In the rows, 128 means zero.
Rotation paths and how fast each direction turns (degrees a step)
Each turn is a multiple of 5 degrees from 10 to 175, or 0.
Each row of a path follows its step; steps can be skipped.
Rotation 1:
step 0: [134 126 139 128 118 128 124 110 132 136 125 129 131 135 116 122 127 131
 133 128 117 130 134 129 126 131 126 138 114 125 130 124 125 134 117 134
 130 126 123 127 136 128]
step 1: [137 121 130 127 133 127 117 119 136 132 113 128 133 128 122 134 132 120
 134 122 132 135 128 128 130 137 126 129 132 121 131 123 135 120 122 132
 131 117 119 121 128 114]
step 2: [130 127 118 119 139 122 118 116 133 125 127 119 120 129 117 119 140 128
 128 126 128 132 125 129 130 126 131 122 132 140 136 127 128 128 125 133
 135 117 128 127 122 132]
step 5: [133 123 138 119 130 137 133 126 135 137 122 124 132 131 115 115 129 127
 135 128 124 124 128 129 128 124 121 136 124 135 138 127 119 124 130 142
 131 120 120 128 131 129]
step 6: [135 131 133 123 131 127 111 118 125 139 126 127 138 136 124 136 134 131
 137 127 128 134 131 126 128 140 125 128 116 124 139 121 125 124 123 130
 128 126 118 126 122 130]
step 7: [139 133 115 127 124 124 126 114 130 134 124 126 124 133 118 129 141 130
 128 127 132 140 126 138 132 127 130 125 140 128 137 127 130 131 118 130
 128 119 130 122 129 117]
step 8: [121 126 133 128 126 121 124 117 139 118 127 134 129 130 121 121 136 122
 133 128 125 124 119 130 134 121 118 124 139 131 128 124 121 128 115 132
 130 116 128 122 125 138]
step 9: [142 123 135 128 126 122 115 123 130 120 129 124 133 140 122 125 129 121
 132 125 121 131 134 125 137 130 124 138 124 136 122 138 120 130 129 122
 138 128 123 117 126 133]
step 10: [137 135 126 129 134 134 135 129 131 128 124 125 140 131 116 124 136 125
 130 126 126 130 135 124 128 129 117 130 133 135 139 132 129 121 141 129
 131 118 113 119 127 119]
step 11: [130 135 127 121 136 134 123 125 133 134 136 123 129 131 123 122 132 132
 136 131 121 129 126 132 131 136 125 125 126 129 143 122 111 125 127 139
 114 125 122 120 124 135]
step 12: [136 133 133 129 119 120 122 122 126 148 129 127 133 139 122 132 136 134
 131 129 130 141 124 126 139 126 120 134 130 127 127 129 120 130 115 134
 126 128 127 126 129 126]
Speeds:
[129 125 128 128 128 130 128 125 128 134 126 130 126 128 130 130 131 130
 131 128 130 125 127 126 128 129 129 128 128 128 130 125 127 128 126 127
 127 130 129 128 133 127]  60
